Each path below is one point turned by a fixed rotation once a step. After each direction that follows a path, write how fast that rotation turns it, in degrees each step (0 if it stays still).
Each turn is a multiple of 5 degrees from 10 to 175, or 0.
Each row of a path follows its step; steps can be skipped.

step 0: [  9  25  10   3   9   9 -10 -13 -32   4 -12   2   2   6 -43  24 -11 -23
 -10  10   1 -30  16  14  21 -15 -21 -24   9  16  11 -20   4  -1  -5 -14
   4 -17]
step 1: [ 12  -5  -5  -8  22  25  12  -8 -12  -8  -8 -12  12 -34 -13 -14  28   3
  14  10   8  -9  21   8   7  10 -23  24 -19  -1 -17   5   2  16  19 -16
  39 -23]
step 2: [ 16  -9  22 -13  28  -5 -12 -10  -4   5 -20 -28  22  -5   7  49 -26  -5
  -6   7  10 -16  27   9  10  -1 -11 -20   4   0  -5 -10  -5 -17  20  20
  15  -8]
step 3: [ 12  11   9 -32  -4   5  -9  10 -27 -29   2   2  -2  -4 -27   1  18  -3
  -6  43  25 -13   2  -5   3  -9  -6  -3  22   4 -16  -7  17  27  20 -12
  27  -7]
step 4: [ 27   7 -12  -5  26  -2  13  -1  12 -18 -17 -14 -19 -32  27   8   6  13
 -16   5   9  -7  47 -11  -7  10  -8  -2  13   2 -21   6  -6 -24   6  10
  22 -17]
step 5: [ -6   6  -2 -24   8 -27 -18  19   4 -15 -11   3   5 -21  -3  19 -15  -4
   1  23  41 -10 -22  -1   1  15  -7 -46   9 -17  -2   3   4  10  29  13
   6   0]
step 6: [  2   4 -14  13 -14  -6  -5  10   6 -22 -27   9 -17 -11 -19   2  22   8
 -11  16  30 -13  29 -18 -20   1 -19   1  37  19  -5   1  22  -7 -30   1
  17  -1]
step 7: [-10   7  -3  -6  24 -29  13  17  29  -1 -31  10   2 -29  15   1  -1  20
  -7 -18   3  -3   4  -1 -23  22  -2 -29 -10   0  -2  15  16   8  29 -25
  15 -13]
step 8: [-10   2  11  34 -21   1 -24  13  18 -13 -20   8  22  -9  -6  27  -8 -25
   3  11  24  -5  11  -2 -32   3   2 -27  19  -4   4   8   5  24 -14  12
  15  22]
step 9: [-19   9  13  13  19  -9  19   5  37  -6 -12  18 -18  11 -25  -4  -6   9
 -29   3   0  -2   6 -16 -20   3  -2  24  23  -4   4   9  24  16   7 -34
  24 -13]
Directions:
[  7  -3   1   5   8  -4  -7 -14  -7   5  10  -6   2  -6 -10  -4  -4   3
   6   1  -8  -2  -1   3   3 -12  -6   3   2   2   0   0 -10   0   5  -5
   4   3]  25
[ 1 -1  4  5  8  4 -7 13  2  6 -7 -6 -6 13  2 -6 -2  4  6 -2  1 -2  7  9
 -6  0 -2  4 12 -2  0  1 -9 -9  3 -2 -4 -8]  155
[-5 -6 -1 -4  5 11 11  4 -3  2 12 -3  1  7 -2  3  0 -9  2 -2  0 -8  8 10
 15 -1 -3 -1 -5  7 -6  0  3  2  1  6  2 -6]  25
[-4  4  1 10 -1  0  7 -1  2 18 -5  6 -7  0 -5 11  6  6 12  0  1 -3  1 -2
 -3 -5 -1 -7 -6 -2 -2  6 -1 10 -6 -3 -2 -5]  40
[  1   7 -11   5   3  -5  -1  -1  -2   0   7   6 -14  -4  -5  -7   0  -6
  -3  -1   5   1  -3  -6   8   7 -10  -4   1 -10   1  -3  -5  -5  -2   9
  -9  -8]  60
[  9  -4   2  -5   0 -12  -1   9  -3  -2   1   2  -3  10 -11   0   5   5
   0 -11  -8   1   6  -8  -1  -8  -1  -3  -1   2  -4 -12  11   4   0   2
  -3  -1]  110
[ -8   3  -7   2   2  -5  -3  -8  -8   2  -2  -7   4   9   1   5   0  -4
  -1  -1  -7   7  -3   3   0   4   9 -20   3  -4  -7  -2   4  -8   8  -5
   2  -3]  140

step 0: [  2  -3  17  -9  35  19 -12  11  -4 -13 -15 -21  12 -11  -7  14 -25  12
  17   7   3  -2  -1  12 -54   5  -1   0 -48  17   0  10 -17 -25  -3   3
 -11  24]
step 1: [  3  -6   3  20  13  -9  -3  22   3 -20 -16 -13 -22  10   0   7 -29 -15
   3  44   3  -1  22  13 -22   2  27   5 -17  13  16 -20 -10 -12  19  32
  34 -25]
step 2: [ 37  16   2  -1  25  10 -14  18  -5 -21  -7   2   0  -3  -1 -16 -43  -6
  15 -13  -2 -14  -4  37  12  -6  -4   7 -15 -12 -32  -7 -19  -3  15  46
  -8  -7]
step 3: [ 10 -19 -18   9  21  35   9   5  38 -17 -17 -21  14  10  15   1 -11 -13
  45   9   3   3   0  14 -34   5   5  25 -25   2  -7  22  -9 -10  23   3
 -14   9]
step 4: [ 16 -17   6  26  21   8  -1   9 -20 -11  14 -15 -11 -13   3  20 -35  -1
  -1  16 -16  20 -10  26 -25 -19  19   9 -26  18  -5   5 -30 -12  11  -3
  45   4]
step 5: [ 30 -23 -12  17   8 -27 -12  10  12 -35 -22 -20 -14   5  -4  -8 -33  -9
  -7  -9   4  -2  28  29 -13   6 -24 -17 -25  11 -10 -10 -18 -11   9  34
  -8  -9]
step 6: [ -4 -27   2  12  34  16  -9  19  -1  -2 -15  -8  -8   7  20   3 -33  -8
  43  -6   5 -16  17   0  25 -12  -1  33 -14   0  -3  28 -12 -13  31  24
  -2   3]
step 7: [ 14 -11  -3  41  29  19   1  -1  -2 -19   9 -24   6 -25  10   4 -24   2
  25   6  -9  13  -5  19 -19   6  10  24 -15   7  -1 -25 -49   9   3 -16
 -19 -13]
step 8: [ 15 -33  14   6   6  16 -18  27 -16 -39  -5 -18 -13 -17 -17   5   1  -3
  -1   4  -8   2  16  26 -20   5   6 -21 -41  21   7  32 -15 -20   5  20
  -5 -13]
step 9: [  5 -19   2  13   6 -21   3   9   4  -7 -18   5   2   2  -2  16 -52   6
  33  -4  18 -26  18 -13  -8 -16  27  -1 -25  18  -1 -13 -22 -14  22  36
   0 -19]
Directions:
[11 -3  9  2 -2 -6  1  6  1  4  2  7 -1 -5 21  6  2  3  1 13  1  2  2  2
  0  1  2  1  3 -8  1 -6 -6  1 -6 -5  5 -3]  125
[  0  -2   1  -2  -5   1  -7  -7   0  -2   2  -4   7  -2   2  -4  -9   8
  -5   1   7  -2  -8   0   0   1  -2   0  -1   6  -8  -9 -10  14 -13   7
  -3  11]  145
[ -4   4  -4   2   3   0   4   7   1  -1   1   8   0  -2   3  14  -3 -11
  -8  -8   4   4 -11  -7   9  -3   9   5  -2   9   5  -4  -5   8   6   3
   7  -2]  140
[  0 -18  -6  11   0  -6  -1  -4  -3   0   4  -6  -5  -1   6   0   0   0
  -2 -10  -2   6   6   0  11  -2 -12   3   3   3   0   6  -6   3   2  -9
  -1   4]  35
[ -2   4  -2  10  -3   7   0  -6 -12 -11   2  -3  -8  -2  -5   3   8  -3
 -10  10  -4  -1   2  13   2   3  -3  -1   1   4   5  -9   2   2  -4   2
   9  -4]  110
[ -7  -4   9   6  -6   9   4   4   7   2  -3   2  -3  -1   0   2  -9  -2
   0   1   7  -4  -6   4  11   4  -8  -1   5   1 -13  -9   8 -11   4  -2
  -4  -5]  95

step 0: [-12 -22  -9   7  12 -10   3 -10 -20  -6   3   5  25  55   6   5 -22 -26
  -2  46   4  14  21  -9  23  -5  -9  -7 -15 -14  -5  -8  40  24  -5 -24
  28  -3]
step 1: [ -8  26  16  22  32 -12  -4  -2  26  -6   7  -7  10  45 -30  14  -2  -7
 -42  27  -6 -24  12 -30   1  15   6  41  14   7  -4  12  -4  17  -1 -12
 -12  -7]
step 2: [  1   3   4  11 -19 -25  20  -3  35  -7   0  26  18  21  12  -4 -34  -6
 -14  11 -10  16  12 -27   5 -13 -16  -1  -5 -11 -14  -2  27  56  15  -2
  30 -29]
step 3: [ -7   6   8  14  32  11 -41 -30  48   5  22 -12  -4  42  -6  15  -2  -7
 -10  39 -10   8   8 -26   2 -10  22  -8   6  -8  14  15 -15  11   8  15
  25  -6]
step 4: [-19  -1  21  -8   3   9  15   1  18 -44  23  18   8  39  -3   7  -6  32
 -27 -18  -4   4  10 -17 -10 -44 -11  12  -2  -6 -11  -5   7  25 -15 -10
  35 -25]
step 5: [-21  -8  -2  20   4   6 -17 -48  11 -19   4 -23  21  56   7  28  -6   1
   2  29 -11  17  25   0  10  16  -4  -6 -18 -20  -7   3  35 -15   8  -1
  19 -10]
step 6: [ -4  -5  15  22  22 -20  21   6  -2 -21   3  -7 -17  59 -15  -6   3 -18
 -50   9   6  -9   4 -31  -3  -9 -12  24   8   4 -11  -1   0  -6 -28 -21
  28 -15]
step 7: [-15  19   5   8 -17 -23  16  -6  45   1  10  16  19  42  -9   8 -21 -12
 -16   5 -13  24  28   4   8  31  -8  19 -14 -27 -21  17  26  10  20  12
   5 -23]
step 8: [ 23  -6   7  28  27 -22  -5 -16  47   0   2  -8 -29  37   9 -14 -21   1
 -19  22  -9   7  -9 -47   9 -21   1  -9   7   2  -6  -2  -9 -14   7  12
  25 -27]
step 9: [-32  11  22  -5  11   9   5  15  29  -3  29  23  -2  40 -26  -1 -11  22
  -3 -11   9  21  20   9  -4 -13  11   6 -12 -39  -1  15  -2  10   3  17
  48 -25]
Directions:
[ -2  10  -2   6  -9  -7   2  -3  -2   7   5  10  -6   3  -5   4   4   9
   2 -17   0  -9  -2  -1   3   2   6  -2  -5   2  -1   7   4   6  -6 -11
   5   1]  145
[12 -2  2  3 -6 -2 -7  5 16  9 -1  8 -2 -4  3 -7 -6 -9 -5 -4 -3 -2 -5 -7
 -5 -2  5  3 -1 -9 -3  7 -5  6  7  6 -2  4]  65
[ -8  -5  -7   9   3   1 -10   4   0   4   2  -2  -2   8   8   3  -4  -6
  -6  -3   3  -3  -5  -4   8  -1  15  -4   0  14   4  -6  -5  -8   3   0
  -4   0]  145
[ 16  -6  -6  -5  -4  -8   1   6  -4  -2  -1   3  -5   6   7  -1  -1  -2
   2  -2  -1   1   4   0   5 -20 -10   1   4   8  -1  -1  -2   0   0  -9
   2  -2]  175
[ -4  -2  -1   0   5   0   0   7  -9  -5   5   9   4  -3   0  -7 -10  -8
  -2 -14  -1   1   1  -5  -2   4 -10  -4  -5   2   7  -9   6   5  -4  10
  10  -1]  160
[ -9  -2   0  -6   0   2   0   5  -3   1   1  -1  -7 -10  -2  13  -7   0
 -10  -7   6  -7   8   1   0  -3   0  15  13  -4  -4   3  -3  -1   5   1
   6  -5]  140
[  6 -21   2   1  -6   4  -1  -8  -2  -8   7   1   9   1   0   3   5  -5
   0  -7   5  -6   5  -3   3   5   2   3  -3  -7  -6   1  -5  -5 -10  -3
  -3   3]  60

step 0: [ -1   2  -2  14 -14   9  -4 -15   5 -38   7 -18   9   5  24  -2   4 -21
  -1   4   3  35  -6  21 -11  22 -26  13  -2  -7 -31  -2 -14  27   4   2
 -22  25]
step 1: [ -1 -28  -7  -5   0  32  11  -1  30   9   8   7  16  28  -1  -5  15  12
 -41  10   9 -28  -1   8  14   5 -10 -16  -7   3 -22  25 -21  16   6   2
  16   6]
step 2: [  3 -13  -1 -11 -33 -18  -9  13  30 -23  26   7   8  34   2 -31  17  -9
   0 -11 -12   6  -8 -17 -12  -1 -14   2  -4   3  -6   0  21 -37  15   9
  -9  -2]
step 3: [-26  15 -20 -22  -4   6 -24  -8  13   0   4   3 -34   6  34  -2 -16 -21
   3 -12  13 -24 -27  -5 -12 -17 -15  -3  11  -4 -29   1 -18   6  -6  16
  13  12]
step 4: [ 26 -21 -12 -17  12   6  10  27  15  10  24 -27 -12  -4   0  -6 -20  16
  -7  19   9  -2 -12 -18  18 -13 -15  28   5 -11 -20  11  31  -5 -14 -12
   4  25]
step 5: [  7 -23   6 -23   7 -19   5   7   5  -3  19  15 -13 -15   9  21  -4 -18
  16  10   1  -9 -15   3  -2  40 -13 -20 -21 -39   1   2  -3 -32  -5  22
   7  -7]
step 6: [ 13  -8 -15   7   3  -4 -31   8  30   8 -26  32 -21 -36   2  -3  -9   7
  -9   6  -1  19 -18   7  -1 -25   4 -13  11 -22   3  17  18  12  23  15
   1  10]
step 7: [-14 -11  24 -22  -7 -16 -20  20   8   1   9  -9  19 -19 -23  30  -7  -4
  -5 -10  19  18   7 -18  18 -30  23   0  -9 -28 -24   1 -11  -9 -14 -15
   3 -11]
step 8: [ -1  31 -17 -11   0  22  22  21   5  29 -26 -16  12 -10   1  -5  -7 -11
  14  -5   7  21   9  16  -7   0  10 -18  -9 -34   4   5  -6 -33   3  22
 -24  10]
step 9: [ 14 -24 -12  26   9  12 -12  20 -14   7 -13  25  25   1   2  21 -20  20
  -2 -22  -6 -10 -17  14  -6 -26   5  -6  24  -7  12   4  -9 -21 -34   0
  -6 -18]
Directions:
[ -6  -4  -2  -5  -5   4 -13 -12  -2  -4  -3   2  -5   4  -5   6  -6   6
  -8   2  -2   0   7  -2   1   3  -6 -10   5   0   9  -2   5 -12   2  -5
  -5   8]  95
[ -2  -1   4  -1   0   1  -4  -7  -1  -8  -1   3   6  -9 -13   1  10  -5
  -6  10  -1  13  -4   7   7   1   3  -1  -5  -9   0  11  -4   8   8   1
  -1   0]  55
[ -4  -3  10  -2   3  -6  -6  14 -10  -9  -4  -1   3  10   3   0  -3  -1
   3   5 -10   8   6  -5   0   8   6  -2   9   0  -7   4   0  -1  -2   6
   7   4]  145
[ -1  -6  11   6   0  10   0   2  12   1  -9  -8  -3   2   1   2   0  -3
  -5   0  -4  12  -2   7  -3  -1   6   1  -4   7   7  -8  -9  -5 -10   1
   0  -2]  35

step 0: [-30 -15  46  -2   3 -22   5  16   2  -5   8   2  -7 -10   2 -13   8 -23
  35  -7 -22   8  20 -11  30   1 -16   7  10  25 -12  12  13 -20  -6   5
  27   1]
step 1: [ -6  50  14  -9   3  13  -9  -4  24 -14   3 -14  13  -1 -11   0  -7   3
  19  -2   9   3  -3   9  14  21  -5  15  39  20 -28  24 -17 -15 -15  12
  17  22]
step 2: [ 13  14  31 -18  20  26  -9 -16  12 -21   2   7  -6   0  23 -27 -22  -9
 -19  25 -32   0  12 -15   8  12 -18   7 -12  13   1  17 -16   4  -4  28
  25  -4]
step 3: [  6   3 -14  -1  19   1   9 -11  23  -8   2  16 -11   8  -3   0  14 -31
  16  -8 -32  17  18  19  39 -11  14  -2   3  -1   7  19  -4 -19  -6   6
  52   3]
step 4: [ 10   5  15  19 -15  -2  -5 -24  -2  -1  -5 -37   8 -13  16 -16  27 -26
  33  -9 -13  -6   3 -22  24  12 -29  -1  16   9 -24  25  -5 -12 -11  10
  21   1]
step 5: [ -1  31  15  10   6  30 -21   7  27 -12  30 -30 -26  -7  -1 -30   5   9
 -14   0 -18  -3  12  -3  18   7  19  19   5   0 -22  10 -28 -10 -14  -5
  11  15]
step 6: [  1 -11  25   5  -5   1 -10   1  26  -3 -12  -6  -4   1 -11 -23 -28 -41
 -12   1 -26  16  14   6  29 -11 -11  -5 -13  32   4 -14 -32  -8   7  24
  23   5]
step 7: [ 20  25  -7   3   8 -10  28 -17  11  -4  -7 -10 -11  -2 -25  -2  23  -4
   8 -19 -19  11 -20  -1  46  -2  -6  20  19  15   1  27 -23  -8  20  26
  13   6]
step 8: [ 10  24  17  -2   8  21   8  -7  -3 -13   1 -21  -8 -15  19 -19  13 -39
  13 -13 -38 -20  11 -35  -6  -4 -12  24  20  -5   6  -4 -33  -2 -11   0
  -4  -4]
step 9: [ -8   5   7  -8  10  27   2  13  30   5  10 -24 -18  -5   1 -18   2  -3
   9  -9 -32  11  11  19   8 -26  -5  27  -5  35  -3  -4  -5 -28  13 -32
  27   7]
Directions:
[  1 -13  -4   0  10   1   3   2  -2   9   3  12   1   4  -4 -10  -7  -8
  -1   0  -5   6   1   5   0  -6   3  -2  -7   3 -13   3   1 -12   4  -1
  -4  -1]  110
[ -8  -6  -4  -2  -5 -13  -3   7  10   4   6  -4   3   1  -4   6  -6  -6
   2  -2  -3  -1  -1  -1  -2  -9  -6  -1  -1  -5   6   9   2   3  12  -1
  13   8]  115
[  0  -2  -2 -10  -8  -2  -2   6  -5   3  -2   1  -6 -10   4  -2  20  -4
   7   3  -2  -3   6  -3  -2  -6  -2  -2   6  -9  -2   1   1 -13   0  -4
  -3   0]  85
[  8  -5  -9   1  -4  -5   5   5   1   4   1  -9  -1   5  -1   1   2  -1
 -10  -7 -10  -5   1   0  -3   0  -1  15   7   8   1 -16   0  -1   6   1
  -7   0]  25
[ -8   5  10 -12   0  -3   7   6   0  -6  -6  12  -2  -2 -10  -1  -6   0
   5  -2   1   2  -9  -7  -1  -8  -2  10   6   1   1  -1  -7   1   1   8
  -9   2]  55

step 0: [ -5 -24  20   5  -3   1 -45   0 -12   0 -30  20   8   6   5 -14 -33  12
   3  29   0 -10 -16  24   0  -9  -4  -3 -33   5  34 -26   0   6  32   2
  -3  -7]
step 1: [-15  13  30  34   8  -7   0   0   7  13 -33 -12  19  21  18  11  14  13
 -40   4  12   3 -25  33  -7  -2  -3   2 -29 -13  13 -10 -34   3  17   3
 -10  -1]
step 2: [ -4 -12 -13 -13  34 -10  -3  -7  10   9 -28 -12  22  22  15  29  -6   5
 -11  26  13  33  24  29   2  22   4   5 -34 -16  -6 -11   1   8  16  25
  13  17]
step 3: [ 16  19 -12 -13  -1  13  -8   3   5  35   4   0  23  17  20  15   7 -14
   3  26   5  -2  -1  41  22  20  10   4 -11  -9  16  24  -2  45  27 -23
  11  -3]
step 4: [ 23  -1  21  12  -7 -22 -53 -15  19  21   6   0   8  14  29  -8 -15  20
  28  14  -3  -4   0  27  20 -11  -8  -9 -16   8  -1  17   8  17  25  23
   0  10]
step 5: [  7  -6  19  30  14 -19 -23  -4  17  25 -16 -35 -11   6 -10  14  19 -11
 -10  12  -2  -5 -46  25   5 -11   1 -14 -27   6  24  17  15  -5  11  -6
   5  26]
step 6: [  4 -12  20  16   6  -7 -20   0 -14   6 -29   8  -4  -8 -18  24 -25   2
  -6  28  14  31  -7  22  -8   9 -21  -8 -36   5  24 -19  17  29  -3   8
  35  10]
step 7: [-12  31  18  17   2  18 -14  10   1  -2  -7   8  22   7  15   7 -17 -13
 -19  -7   1  31  -3  42 -23   0 -11   3 -17 -21  38  17 -21  18  30 -17
  13  11]
step 8: [ -4   9   2   3  24   5 -30  -9  11  10   7 -30  21   9  13  -4   7   9
  11  23  22  15  27  19 -21  -6 -24   7 -15 -11   8  -9  -4  11  53  36
  -6   7]
step 9: [ 18  17   1   0  15   9  -5  -5  18  41   9 -54   7  15  20   9  -7   2
 -17  26  42 -16 -10  12 -10  11   8  -6 -19  -3   8  19  14  11   9 -16
  14   1]
Directions:
[ -2   3  -2   4   4   3   9   9   4   3  -1  -8  -1  -9   1  -2   5  -4
  -5  -6  -6  -5 -10   6  -2   6   0  -7  -3  -1   0  14  -7   2   3 -15
  -4  -7]  175
[ -6   0  -9 -10   7  -5  -6  -5   2 -12  -2  -2   2   2  -4   6   1  -8
   0  -2  -8   2  -3  -3  -1  -1   7  -7   1   2   6  -2   9  -4  15  -6
 -10   6]  135
[ -3  11   9   0   1  -6  -1   5  -3  -3   0   3   4  12   0   4 -10  -3
  -2   6   0  -6   1  -7  -2   5  -5  -8   2   3   3   3   5  11 -10  -1
 -12 -10]  120
[  2   6  -2  -4   9  16   2  -2   2 -10  -1  -7   7   7   3   4   1   7
  -7   1  -1  -3  11   9  -1   0  -7   2   5  -9 -10  -8  -2   2   1  -5
  -1  -1]  60
[ -1  -7   1   7  10  -7   3   1   6   3  -2  -8   6   6  -4   2  10  -9
   6   4  -5   2   2  -1  -8  -2  -8   6   0  -6  -3   6   1 -11  -8  10
  -8   1]  110
[ 7  6 -1  2  2  3  7  4  2 10  4 -5  7  9  0 -8  2  1  5 -4 -7 12  9 -4
 -3  8  8 -8  0 11  5 -9 -5 -1  4  1  2 -2]  65
